In the data rows, zero lies at 4.5, halfway between 4 and 5.
Here are some points, one per row:
c(5, 5, 2, 8, 0, 4, 7, 3)
c(3, 2, 2, 4, 3, 3, 5, 2)
c(2, 2, 5, 4, 4, 2, 4, 1)
c(6, 7, 6, 5, 6, 7, 5, 5)
c(2, 3, 3, 4, 3, 3, 7, 2)
c(6, 5, 7, 4, 5, 6, 4, 7)
c(5, 5, 5, 4, 6, 6, 7, 5)
c(6, 6, 5, 5, 5, 5, 6, 7)
c(7, 4, 5, 4, 5, 6, 4, 5)
c(5, 7, 6, 4, 4, 8, 2, 7)
c(3, 3, 5, 6, 5, 2, 3, 2)
c(2, 4, 3, 6, 5, 4, 8, 2)
c(2, 4, 4, 3, 7, 1, 3, 1)
c(5, 6, 3, 5, 6, 7, 7, 7)
c(3, 2, 3, 4, 3, 2, 4, 2)
c(5, 5, 3, 6, 4, 6, 5, 5)
c(6, 7, 5, 4, 5, 6, 6, 6)
c(7, 5, 5, 6, 4, 7, 3, 4)
c(6, 4, 7, 5, 4, 7, 3, 5)
c(8, 5, 6, 5, 4, 7, 4, 5)
c(8, 5, 4, 4, 5, 6, 4, 7)
c(6, 6, 6, 3, 5, 6, 3, 6)
c(2, 3, 3, 3, 5, 2, 4, 2)
c(5, 6, 6, 6, 4, 5, 5, 6)
c(1, 5, 6, 6, 6, 5, 3, 2)
c(5, 5, 2, 4, 6, 4, 3, 8)
c(8, 6, 4, 7, 5, 5, 6, 4)
c(7, 5, 2, 3, 5, 5, 5, 7)
c(3, 3, 6, 3, 4, 4, 3, 1)
c(4, 4, 4, 4, 4, 5, 4, 2)
c(3, 2, 3, 4, 5, 3, 8, 3)
c(6, 5, 2, 5, 6, 6, 2, 6)
c(3, 3, 5, 5, 4, 2, 3, 1)
c(2, 2, 3, 3, 4, 3, 7, 2)
c(2, 5, 2, 6, 7, 4, 7, 1)
c(4, 4, 4, 6, 0, 5, 3, 5)
c(7, 6, 3, 4, 5, 7, 5, 6)
c(5, 7, 6, 4, 6, 7, 3, 8)
c(7, 6, 5, 4, 4, 7, 5, 6)
c(7, 6, 5, 5, 6, 6, 3, 7)
c(6, 6, 7, 4, 6, 5, 2, 7)
c(4, 3, 4, 7, 1, 5, 5, 5)
c(2, 0, 4, 4, 3, 1, 3, 3)
c(6, 6, 7, 3, 5, 5, 3, 6)
c(3, 2, 2, 4, 2, 2, 7, 2)
c(6, 6, 2, 5, 5, 7, 5, 6)
c(5, 7, 4, 5, 7, 7, 6, 6)
c(3, 1, 2, 4, 3, 1, 7, 2)
c(5, 6, 8, 6, 5, 5, 3, 7)
c(5, 5, 1, 4, 6, 4, 6, 7)
c(6, 7, 7, 4, 6, 5, 4, 6)
c(6, 5, 5, 4, 5, 5, 5, 7)
c(1, 3, 2, 4, 3, 4, 2, 3)
c(3, 4, 5, 4, 4, 4, 4, 3)
c(2, 2, 3, 4, 3, 2, 5, 1)
c(6, 5, 7, 5, 7, 5, 4, 7)
c(6, 6, 4, 5, 5, 6, 5, 6)
c(3, 3, 2, 4, 4, 3, 7, 2)
c(4, 4, 2, 5, 6, 5, 6, 7)
c(2, 5, 6, 4, 5, 3, 2, 2)
c(4, 5, 6, 5, 4, 3, 2, 4)
c(5, 4, 2, 5, 5, 5, 7, 8)
c(7, 5, 4, 3, 6, 4, 4, 5)
c(5, 3, 3, 4, 3, 4, 3, 3)
c(3, 2, 4, 5, 4, 1, 4, 3)
c(7, 6, 2, 4, 4, 5, 6, 5)
c(1, 4, 4, 4, 3, 3, 5, 2)
c(7, 6, 7, 5, 4, 6, 5, 6)
c(2, 4, 2, 4, 4, 4, 5, 1)
c(2, 2, 5, 4, 3, 1, 4, 2)
c(6, 6, 4, 4, 5, 6, 6, 7)
c(4, 5, 5, 5, 2, 5, 5, 7)
c(3, 5, 2, 4, 3, 5, 5, 1)
c(3, 3, 5, 3, 3, 3, 5, 3)
c(3, 3, 5, 4, 2, 3, 3, 4)
c(2, 4, 7, 5, 7, 4, 4, 2)
c(4, 3, 3, 5, 3, 3, 6, 3)
c(3, 4, 7, 3, 3, 5, 3, 2)
c(6, 5, 5, 7, 3, 6, 5, 4)
Along one direction, these points spread out more than along any other. For each point below, how far along it does it lie, from 0 to 99? The average is 50, and the first point in the table lies past the average.
c(3, 5, 5, 4, 3, 4, 4, 3) 57
c(5, 5, 6, 6, 5, 7, 3, 7) 32
c(4, 4, 3, 5, 3, 2, 8, 1) 69
c(6, 4, 7, 4, 6, 5, 3, 7) 35
c(2, 3, 3, 3, 4, 3, 4, 2) 69
c(6, 6, 6, 4, 4, 5, 3, 7) 34
c(6, 7, 6, 4, 4, 7, 2, 7) 28
c(8, 5, 2, 4, 5, 4, 7, 4) 45
c(3, 4, 4, 4, 4, 4, 4, 2) 62
c(3, 2, 3, 5, 8, 0, 4, 3) 68
c(3, 2, 6, 3, 4, 2, 4, 2) 68
c(4, 4, 3, 4, 3, 4, 3, 3) 58
c(6, 5, 4, 3, 5, 6, 6, 6) 38
c(6, 7, 6, 4, 5, 6, 4, 7) 29
c(4, 2, 4, 4, 4, 3, 4, 2) 65
c(7, 6, 4, 4, 4, 5, 7, 6) 37
c(6, 5, 7, 6, 4, 7, 2, 4) 38
c(5, 5, 7, 5, 3, 5, 3, 8) 35
c(3, 2, 4, 4, 4, 1, 6, 3) 70
c(6, 7, 7, 4, 5, 7, 4, 7) 26
c(3, 2, 4, 5, 5, 2, 5, 1) 72
c(7, 6, 5, 5, 6, 7, 4, 7) 27
c(2, 2, 4, 5, 3, 2, 3, 2) 72
c(3, 4, 3, 3, 4, 3, 6, 2) 65
c(7, 7, 7, 5, 5, 7, 4, 6) 27
c(7, 6, 6, 5, 5, 5, 3, 8) 28
c(6, 5, 5, 3, 5, 5, 4, 7) 36
c(2, 5, 6, 4, 4, 5, 2, 2) 58
c(3, 3, 2, 3, 4, 3, 9, 1) 72
c(4, 3, 4, 4, 4, 2, 3, 1) 68
c(2, 4, 2, 6, 5, 4, 7, 2) 65
c(5, 5, 5, 5, 5, 5, 6, 8) 36
c(3, 3, 2, 4, 3, 2, 8, 3) 69
c(6, 5, 6, 4, 6, 6, 4, 7) 32
c(5, 6, 4, 4, 5, 6, 3, 7) 35
c(6, 6, 8, 4, 6, 6, 3, 8) 25
c(3, 1, 7, 3, 8, 0, 4, 2) 70
c(6, 7, 1, 5, 4, 8, 6, 6) 33
c(5, 5, 6, 5, 5, 5, 3, 7) 37
c(7, 6, 5, 5, 5, 6, 4, 6) 32
c(2, 1, 5, 6, 3, 0, 4, 2) 78
c(5, 6, 6, 6, 6, 6, 6, 7) 33
c(5, 6, 7, 6, 3, 5, 3, 6) 38
c(6, 7, 6, 4, 6, 7, 3, 7) 26
c(5, 7, 7, 4, 5, 7, 3, 8) 26
c(6, 5, 7, 6, 8, 4, 4, 7) 33
c(6, 5, 6, 4, 5, 5, 5, 7) 35
c(2, 1, 4, 5, 3, 4, 4, 3) 68
c(2, 3, 3, 4, 2, 3, 4, 2) 71
c(3, 2, 5, 4, 3, 2, 6, 2) 70
c(5, 6, 3, 4, 5, 5, 3, 7) 38
c(7, 6, 5, 5, 4, 8, 4, 5) 32
c(1, 3, 2, 5, 6, 4, 7, 3) 66
c(6, 7, 6, 4, 6, 6, 4, 7) 28
c(7, 6, 4, 5, 4, 7, 8, 4) 38
c(5, 5, 1, 5, 6, 5, 7, 7) 41
c(6, 4, 7, 5, 5, 5, 4, 6) 38
c(7, 6, 7, 4, 6, 6, 5, 7) 27
c(4, 3, 2, 7, 1, 6, 3, 4) 55
c(5, 5, 5, 5, 7, 5, 4, 6) 39
c(2, 4, 6, 4, 8, 2, 4, 2) 63
c(6, 7, 7, 3, 4, 6, 4, 7) 29
c(1, 4, 4, 5, 7, 3, 4, 2) 65
c(7, 7, 7, 3, 5, 7, 3, 5) 29
c(2, 4, 1, 4, 3, 4, 4, 3) 65
c(7, 6, 4, 4, 6, 6, 8, 7) 31
c(3, 3, 6, 5, 2, 4, 5, 2) 64
c(3, 4, 2, 4, 4, 4, 9, 2) 65
c(3, 3, 3, 4, 4, 4, 3, 2) 64
c(3, 3, 2, 5, 3, 3, 5, 2) 68
